K: [145 132 113 116 136 252 151 137  98  15 162 179 167  56 128 250 133 130
 140 112 107 144 126 146  92 125]
B: [125 118 122 105 118 130 151 101 141 210 109  82 133 115 127 131 167 127
 134 124 102 169 153 164 147 108]
E: [118 143 122 126 117 166  83 107  80  50 125 137 116  73  95 175  98  85
 132 155 165 102 128 102 141 119]
V: [130 125 133 132 127  74 110 105  95 163 118 117  92  96 107 140 143 107
 122 135 102 102 135 103 120 117]
Y: [152 115 124 131 139 135 116  95 127 118 110 144 107 115 128 131 137 106
 134 139 141  91 116  96 143 126]
L: [112 140 132 144 116 137  93 102 194 208 109  83 136 177 121  49 110 126
 104 148 156  84 121  78 187 135]
N: [117 130 131 139 104 117 129 127  92 124 131 180 167  56 114 150 128  93
 111 139 121 125 134 112 152 112]
J: [148 130 112 116 136  88 141 102 136 202 119 119  99 133 182 114 132 128
 148 129 106 157 120 160 120 127]
rest: [128 131]  [137 106 134 139 141  91 116  96 143 126]
rest: [109  82]  [133 115 127 131 167 127 134 124 102 169 153 164 147 108]
key -> tag
[114] -> J832
[122] -> J841
[81] -> J564
[113] -> J520
[80] -> J124
[123] -> J8
join E 2:   J841
rest: [112 116 136]  [ 88 141 102 136 202 119 119  99 133 182 114 132 128 148 129 106 157 120
 160 120 127]
rest: [179 167  56]  [128 250 133 130 140 112 107 144 126 146  92 125]

G: [127  84 137 117 126 156 141]
A: [127  84 139 121 126 147 139]
D: [121  38 137 118 132 143 143]
Table of tags by key:
[37] -> J45
[83] -> J699
[156] -> J932
[38] -> J95
[85] -> J204
[84] -> J324
[157] -> J10
join G 1:   J324
q: [121  38 137 118 132 143 143]  D
q: [127  84 139 121 126 147 139]  A
rest: [121 126 147]  [139]
rest: [137 118]  [132 143 143]
rest: [132 143]  [143]

Lova: [ 54  54  50 204  55  94  70  60  77 140  72  50 127  73 155 172]
Rogab: [ 79  53 107 114  65 101 109 104 102 192  55  40  66  45  92 188]
gisi: [218 213 137  91 200 206 201 182 187  98  53  40 117  53  93 158]
Ganep: [113 130 181 158 160  89 107 138 128 106 106 121  74 112 107 113]
miliz: [218 213 137  91 200  94  70  61 187  98 217 216 232 216 204  92]
pon: [ 54  54  50 204  55  94  70  60  77 140  72  50 127  73  63 138]
muve: [ 87  95 121 157 110 101 110 104 102 147 106 102  81 110  88 154]
rudir: [102 100 129 150 111  84  62 111 117 136  71  69  88  63 107 146]
gugi: [152 115 110  86 115  89  70 152 149 172  57  63 108  45 154 176]
tiv: [119 147  80 144 104 208 223 107  98 105 216 209 188 225 120 109]
Zom: [188 167 171  90 199 183 189 148 178 135 207  50 128  73 167 108]
tase: [ 79  53 107 114  65  76  55  82  99 192  55  92  90  91 149 155]
tags:
[149] -> J130
[70] -> J661
[98] -> J373
join gugi 8:   J130
rest: [101 110 104 102]  [147 106 102  81 110  88 154]
rest: [136  71]  [ 69  88  63 107 146]
q: [ 79  53 107 114  65 101 109 104 102 192  55  40  66  45  92 188]  Rogab
rest: [192  55  92  90]  [ 91 149 155]

bigu: [241  85 183 154 194 176 149 197 143 138 144]
famem: [ 25 178 129 161  37  15  92 101 152  97 133]
reb: [213  26 168  64 154 113  95  55  50 135 210]
tags:
[64] -> J484
[26] -> J609
[85] -> J979
[135] -> J208
[178] -> J440
join reb 1:   J609
q: [213  26 168  64 154 113  95  55  50 135 210]  reb

golar: [202 216  95 166 108 176]
poz: [ 94 166  30  39 188 166]
luru: [130  69 166 195 139  94]
rav: [201 216  95 166 108  25]
Table of tags by key:
[139] -> J769
[202] -> J901
[203] -> J186
[130] -> J300
[94] -> J993
[129] -> J720
join luru 0:   J300
rest: [201 216  95 166 108]  [25]

fet: [162 215  70 145 197]
gid: [ 98 176 151  53 107]
kep: [ 98 177 206  42 124]
rotib: [ 97 177 150  53 142]
tilus: [ 36 168 156 101 144]
Tek: [ 99 104 129  46 104]
key -> tag
[70] -> J487
[101] -> J943
[157] -> J50
[155] -> J673
[168] -> J784
[150] -> J275
[156] -> J610
join tilus 2:   J610
rest: [162 215]  [ 70 145 197]
q: [ 98 176 151  53 107]  gid
rest: [ 98 177]  [206  42 124]
q: [ 36 168 156 101 144]  tilus
rest: [ 98 177 206  42]  [124]
rest: [151  53]  [107]

diviv: [151 109 131 127]
Zep: [149  95 148  51]
kufe: [134 107 146  35]
Dof: [183  91 125 138]
gaka: [172  93 127  89]
tags:
[149] -> J276
[95] -> J197
[134] -> J136
[172] -> J904
[148] -> J898
join Zep 0:   J276
rest: [151 109]  [131 127]

